In the data rows, 128 means zero.
Each group has one hidden pattern, and each of its rows is that pattern stretched or squeezed, then raised or lowered. There are 5 groups. The first row asked about is in group 0, and each new group gets the next number.
The table, row by row:
vec![091, 109, 104, 113, 094, 119, 115, 111, 107, 092, 116, 110, 093, 088, 073,
     082]
vec![139, 153, 146, 157, 147, 161, 154, 154, 151, 136, 152, 148, 140, 133, 124,
     126]
vec![077, 070, 105, 117, 107, 101, 070, 085, 076, 078, 101, 129, 139, 103, 093,
     113]
vec![139, 152, 139, 158, 167, 162, 163, 160, 123, 128, 140, 127, 118, 121, 144,
     125]
vec![088, 090, 097, 094, 094, 100, 099, 082, 079, 082, 081, 079, 082, 092, 089,
     088]
vec![102, 099, 141, 157, 139, 140, 103, 122, 107, 112, 136, 172, 195, 134, 135,
     155]
vec![156, 152, 176, 140, 134, 149, 167, 174, 173, 186, 144, 149, 171, 161, 159,
     159]
vec![171, 176, 171, 178, 185, 189, 184, 177, 162, 160, 169, 163, 152, 157, 169,
     163]
vec![139, 146, 139, 141, 154, 154, 157, 153, 136, 126, 137, 127, 128, 123, 149,
     133]
vec![139, 130, 156, 149, 155, 158, 155, 135, 118, 121, 123, 123, 128, 145, 132,
     131]
vec![125, 126, 131, 134, 134, 130, 132, 125, 119, 118, 116, 117, 120, 125, 120,
     124]
vec![115, 127, 120, 127, 119, 126, 131, 120, 119, 119, 126, 122, 114, 117, 109,
     106]
vec![134, 148, 137, 149, 137, 158, 153, 152, 140, 133, 149, 149, 130, 125, 117,
     121]
vec![160, 164, 180, 183, 175, 171, 163, 166, 162, 163, 171, 185, 202, 175, 175,
     183]
vec![126, 125, 126, 128, 136, 138, 137, 131, 115, 112, 124, 119, 107, 113, 123,
     119]
vec![109, 113, 115, 109, 105, 108, 118, 112, 113, 122, 105, 107, 113, 113, 113,
     112]
vec![094, 132, 111, 133, 101, 144, 135, 125, 118, 099, 129, 122, 094, 081, 062,
     068]
vec![134, 135, 150, 133, 147, 154, 143, 121, 112, 116, 115, 122, 120, 142, 128,
     136]
vec![099, 132, 109, 129, 102, 140, 135, 123, 118, 098, 128, 120, 088, 085, 065,
     074]
vec![149, 146, 158, 155, 160, 157, 155, 143, 137, 140, 137, 137, 146, 150, 144,
     152]
vec![104, 110, 131, 094, 084, 098, 121, 120, 131, 134, 103, 103, 129, 111, 111,
     107]
vec![142, 155, 147, 159, 172, 170, 170, 165, 129, 128, 139, 128, 119, 117, 155,
     125]
vec![114, 110, 156, 168, 155, 146, 114, 136, 115, 118, 143, 181, 205, 149, 142,
     165]
vec![140, 129, 151, 148, 149, 153, 149, 136, 114, 125, 125, 125, 123, 146, 134,
     141]
vec![117, 118, 136, 108, 109, 112, 129, 128, 131, 138, 114, 116, 132, 122, 120,
     121]
vec![099, 109, 194, 019, 008, 049, 153, 157, 194, 216, 052, 072, 168, 111, 113,
     097]
vec![121, 118, 136, 127, 137, 131, 132, 117, 108, 113, 114, 116, 108, 132, 120,
     125]
vec![112, 147, 132, 149, 120, 164, 158, 140, 132, 111, 145, 138, 108, 102, 078,
     083]
vec![096, 094, 116, 123, 121, 110, 091, 104, 097, 103, 114, 130, 140, 115, 116,
     113]
vec![108, 107, 131, 081, 089, 096, 117, 120, 132, 139, 090, 099, 129, 109, 109,
     099]
vec![121, 124, 125, 121, 123, 128, 130, 125, 111, 115, 118, 113, 115, 116, 119,
     119]
vec![119, 121, 144, 098, 099, 109, 130, 135, 144, 151, 105, 113, 132, 122, 125,
     115]
vec![103, 097, 115, 115, 108, 112, 104, 105, 098, 103, 107, 123, 124, 113, 111,
     114]
vec![120, 137, 122, 136, 123, 143, 144, 132, 138, 125, 135, 133, 125, 120, 110,
     115]
vec![152, 140, 179, 169, 179, 180, 172, 135, 110, 119, 124, 122, 128, 165, 140,
     149]
vec![098, 099, 121, 126, 117, 118, 099, 106, 100, 103, 113, 129, 145, 116, 116,
     127]
vec![154, 169, 164, 165, 176, 181, 183, 172, 147, 145, 158, 139, 135, 135, 170,
     145]
vec![139, 150, 140, 149, 162, 165, 155, 151, 126, 134, 135, 130, 128, 126, 148,
     132]
vec![140, 142, 174, 155, 168, 172, 170, 136, 115, 117, 121, 120, 125, 161, 138,
     152]
vec![122, 148, 133, 150, 170, 172, 164, 158, 116, 111, 125, 095, 088, 096, 140,
     109]
vec![142, 139, 140, 142, 145, 153, 147, 146, 136, 131, 134, 136, 132, 129, 143,
     131]
vec![113, 125, 113, 123, 133, 140, 129, 132, 103, 103, 109, 101, 097, 096, 117,
     105]
vec![118, 125, 117, 118, 126, 129, 133, 124, 114, 109, 115, 109, 111, 106, 119,
     108]
vec![139, 135, 147, 144, 149, 147, 143, 133, 126, 125, 130, 123, 127, 144, 131,
     135]
vec![139, 154, 146, 153, 141, 156, 155, 146, 142, 135, 151, 149, 135, 134, 127,
     128]
vec![109, 110, 135, 144, 138, 136, 113, 132, 110, 120, 131, 152, 166, 133, 132,
     143]
vec![145, 138, 161, 152, 163, 161, 155, 134, 119, 122, 120, 119, 128, 152, 137,
     139]
vec![141, 158, 142, 156, 163, 167, 163, 161, 125, 126, 134, 126, 115, 119, 147,
     129]
vec![099, 104, 122, 080, 078, 087, 114, 120, 126, 126, 083, 097, 114, 105, 103,
     104]
vec![096, 110, 104, 109, 100, 118, 109, 104, 110, 094, 113, 105, 095, 091, 081,
     094]
vec![148, 170, 159, 171, 155, 173, 171, 163, 168, 149, 169, 165, 144, 141, 133,
     132]
Rows drawn again from the table, each followed by its group:
vec![122, 148, 133, 150, 170, 172, 164, 158, 116, 111, 125, 095, 088, 096, 140,
     109] 0
vec![102, 099, 141, 157, 139, 140, 103, 122, 107, 112, 136, 172, 195, 134, 135,
     155] 1
vec![139, 150, 140, 149, 162, 165, 155, 151, 126, 134, 135, 130, 128, 126, 148,
     132] 0
vec![139, 146, 139, 141, 154, 154, 157, 153, 136, 126, 137, 127, 128, 123, 149,
     133] 0
vec![149, 146, 158, 155, 160, 157, 155, 143, 137, 140, 137, 137, 146, 150, 144,
     152] 2
vec![096, 110, 104, 109, 100, 118, 109, 104, 110, 094, 113, 105, 095, 091, 081,
     094] 3
vec![145, 138, 161, 152, 163, 161, 155, 134, 119, 122, 120, 119, 128, 152, 137,
     139] 2
vec![154, 169, 164, 165, 176, 181, 183, 172, 147, 145, 158, 139, 135, 135, 170,
     145] 0
vec![139, 154, 146, 153, 141, 156, 155, 146, 142, 135, 151, 149, 135, 134, 127,
     128] 3
vec![140, 142, 174, 155, 168, 172, 170, 136, 115, 117, 121, 120, 125, 161, 138,
     152] 2
vec![121, 118, 136, 127, 137, 131, 132, 117, 108, 113, 114, 116, 108, 132, 120,
     125] 2
vec![121, 124, 125, 121, 123, 128, 130, 125, 111, 115, 118, 113, 115, 116, 119,
     119] 0
vec![115, 127, 120, 127, 119, 126, 131, 120, 119, 119, 126, 122, 114, 117, 109,
     106] 3
vec![148, 170, 159, 171, 155, 173, 171, 163, 168, 149, 169, 165, 144, 141, 133,
     132] 3
vec![096, 094, 116, 123, 121, 110, 091, 104, 097, 103, 114, 130, 140, 115, 116,
     113] 1
vec![139, 135, 147, 144, 149, 147, 143, 133, 126, 125, 130, 123, 127, 144, 131,
     135] 2
vec![109, 110, 135, 144, 138, 136, 113, 132, 110, 120, 131, 152, 166, 133, 132,
     143] 1
vec![140, 129, 151, 148, 149, 153, 149, 136, 114, 125, 125, 125, 123, 146, 134,
     141] 2
vec![091, 109, 104, 113, 094, 119, 115, 111, 107, 092, 116, 110, 093, 088, 073,
     082] 3
vec![108, 107, 131, 081, 089, 096, 117, 120, 132, 139, 090, 099, 129, 109, 109,
     099] 4
vec![134, 135, 150, 133, 147, 154, 143, 121, 112, 116, 115, 122, 120, 142, 128,
     136] 2
vec![126, 125, 126, 128, 136, 138, 137, 131, 115, 112, 124, 119, 107, 113, 123,
     119] 0
vec![099, 132, 109, 129, 102, 140, 135, 123, 118, 098, 128, 120, 088, 085, 065,
     074] 3
vec![118, 125, 117, 118, 126, 129, 133, 124, 114, 109, 115, 109, 111, 106, 119,
     108] 0
vec![171, 176, 171, 178, 185, 189, 184, 177, 162, 160, 169, 163, 152, 157, 169,
     163] 0
vec![103, 097, 115, 115, 108, 112, 104, 105, 098, 103, 107, 123, 124, 113, 111,
     114] 1
vec![117, 118, 136, 108, 109, 112, 129, 128, 131, 138, 114, 116, 132, 122, 120,
     121] 4
vec![114, 110, 156, 168, 155, 146, 114, 136, 115, 118, 143, 181, 205, 149, 142,
     165] 1
